50 stands for zero in the data rows.
Every row has a hidden score from 0 to 20. What is each row's score? 10 is about the middle.
[33 75 44 66 70 47 44 63] 17
[58 32 55 39 37 45 52 38] 5
[14 48 58 47 73 44 54 66] 13
[44 41 49 46 37 50 51 51] 7
[45 48 78 58 63 54 45 38] 14
[26 66 59 44 32 61 51 47] 4
[44 51 42 63 61 62 57 66] 19
[67 39 52 45 40 44 66 34] 13
[51 79 45 83 55 51 43 66] 20
[45 59 30 65 52 52 45 77] 15
[60 30 51 39 34 46 55 44] 6
[68 73 39 80 57 44 43 50] 20
[55 43 54 41 49 54 54 36] 9
[41 68 60 65 71 62 34 78] 14
[68 52 54 37 39 38 57 50] 7
[37 45 61 42 74 58 34 31] 6
[73 37 42 37 39 46 58 39] 8
[44 41 49 20 49 48 54 51] 1
[46 44 43 27 36 50 60 40] 3
[45 31 49 37 42 54 52 38] 5
[44 47 59 61 70 48 37 71] 14
[42 46 41 51 30 58 68 48] 12
[46 56 52 62 57 47 44 66] 14
[67 68 24 81 67 71 31 78] 20
[45 45 33 36 37 59 57 52] 5
[68 35 43 24 31 55 58 47] 1
[62 37 55 44 49 52 43 46] 7
[35 36 53 33 74 42 42 46] 6
[52 56 54 37 44 32 58 50] 8
[59 38 46 32 48 41 53 38] 5
[31 28 62 56 68 57 37 40] 11
[24 55 59 43 54 42 70 61] 14
[51 75 34 64 54 41 30 71] 10
[37 73 43 73 63 48 35 59] 16
[49 45 52 30 31 48 51 55] 0
[67 62 37 76 62 54 44 78] 20
[43 86 62 57 74 61 36 68] 13
[72 39 43 37 42 40 55 42] 8
[52 53 42 28 39 54 53 48] 2
[32 47 59 74 84 50 60 42] 20
[33 63 62 55 81 43 40 57] 14
[49 36 61 30 42 40 48 30] 1
[46 71 27 62 47 50 49 60] 14
[47 57 49 65 48 38 61 57] 19
[66 37 35 50 38 46 49 50] 9
[69 48 40 52 32 46 64 34] 14
[67 36 44 42 26 48 61 48] 8
[48 86 54 84 63 42 45 71] 20
[44 46 68 45 57 58 71 43] 16
[66 52 41 42 24 39 61 33] 7
[42 66 44 69 60 64 44 90] 17
[55 37 59 32 30 50 61 36] 4
[48 70 37 74 65 46 45 68] 20
[49 51 61 52 48 64 59 35] 14
[46 41 66 54 75 50 60 44] 20
[51 53 58 58 69 44 49 51] 17
[43 46 65 63 68 46 42 55] 16
[65 28 56 53 35 52 58 36] 12
[33 52 60 42 44 48 60 41] 9
[53 60 30 30 33 46 67 39] 6
[51 39 54 44 34 46 58 44] 8
[56 40 54 33 40 50 42 37] 1
[53 56 50 48 37 41 61 41] 11
[29 50 74 68 67 55 57 50] 20
[58 41 59 41 43 55 58 27] 9
[46 38 55 44 39 48 47 52] 5
[46 45 47 57 28 46 51 37] 9
[62 24 50 31 34 55 44 37] 0
[58 43 35 54 50 46 53 61] 14
[50 50 43 36 32 51 44 31] 0
[66 44 50 38 42 46 58 34] 8
[47 37 48 42 37 60 56 52] 7
[61 68 38 62 51 49 59 61] 19
[33 53 75 51 50 54 56 53] 12
[49 38 64 35 56 59 50 54] 6
[71 81 27 70 67 47 34 74] 17
[53 14 60 29 48 57 51 47] 3
[30 53 65 58 67 42 47 71] 14
[69 50 55 57 43 33 70 36] 19
[48 49 58 44 35 54 57 42] 8
[49 30 55 46 40 60 61 44] 11
[55 43 46 37 33 62 42 43] 1
[32 36 65 50 59 69 55 53] 13
[44 33 54 48 40 47 64 32] 12
[51 44 57 33 39 56 46 26] 1
[52 44 48 47 30 47 58 37] 8
[56 54 39 57 51 62 37 74] 10
[86 55 44 32 29 45 34 37] 0
[57 70 52 73 71 56 36 67] 19
[57 36 45 30 30 46 67 43] 6
[42 43 48 57 44 55 47 63] 11
[70 89 34 62 61 48 46 67] 17
[66 61 35 68 57 48 39 73] 16
[47 50 67 53 55 49 55 36] 14
[56 41 53 52 43 41 64 46] 15
[52 42 59 40 31 58 45 35] 2
[64 37 44 50 29 50 60 45] 11
[60 56 42 66 62 60 32 66] 14
[39 68 56 56 77 50 39 64] 14
[46 66 35 68 59 55 44 67] 17
[57 72 27 64 46 42 36 71] 11
[81 68 26 53 36 48 39 56] 8
[33 46 55 67 71 51 49 46] 19
[46 43 44 24 33 57 62 46] 2
[67 57 40 53 36 47 47 55] 9
[44 64 37 69 59 51 47 75] 18
[73 56 42 35 28 50 67 38] 8
[42 35 54 42 57 42 59 49] 11
[62 61 42 49 41 45 44 55] 8
[52 57 52 56 59 50 42 51] 12
[38 49 72 43 52 56 37 38] 4
[14 28 69 43 68 59 42 47] 7
[52 32 48 37 38 56 55 57] 5
[39 44 54 37 35 50 50 28] 2
[46 57 34 42 53 41 56 36] 10
[45 34 52 46 32 52 53 36] 6
[38 29 59 32 39 59 47 54] 0
[29 62 58 75 77 58 34 73] 18
[38 47 80 54 68 46 59 52] 18
[59 50 46 66 48 42 58 64] 19
[64 52 62 43 30 47 44 38] 3
[49 43 75 59 67 50 35 36] 12
[68 43 61 30 39 46 44 22] 1
[76 77 48 63 52 37 45 71] 16
[44 63 54 64 78 56 43 52] 18
[47 35 57 32 44 53 71 29] 10
[37 24 66 32 46 40 60 32] 6
[36 38 57 52 41 52 40 42] 6
[54 28 57 16 43 45 56 22] 0
[49 54 52 48 40 46 52 53] 9
[52 50 61 44 30 62 57 39] 7
[45 57 52 41 33 56 60 52] 7
[43 44 46 47 39 41 59 39] 10
[57 44 48 35 25 34 59 34] 4
[26 62 49 71 84 43 46 61] 20
[36 52 65 56 71 47 30 42] 10
[53 32 53 38 59 51 65 37] 13
[74 52 36 33 34 39 37 31] 0
[68 70 42 75 53 53 41 78] 19
[32 65 53 38 71 54 47 63] 8
[50 40 49 57 47 40 59 40] 15
[68 84 30 78 59 52 44 69] 20
[51 54 57 38 45 48 56 43] 7
[39 63 44 82 68 57 23 77] 16
[74 57 23 68 48 52 34 74] 13
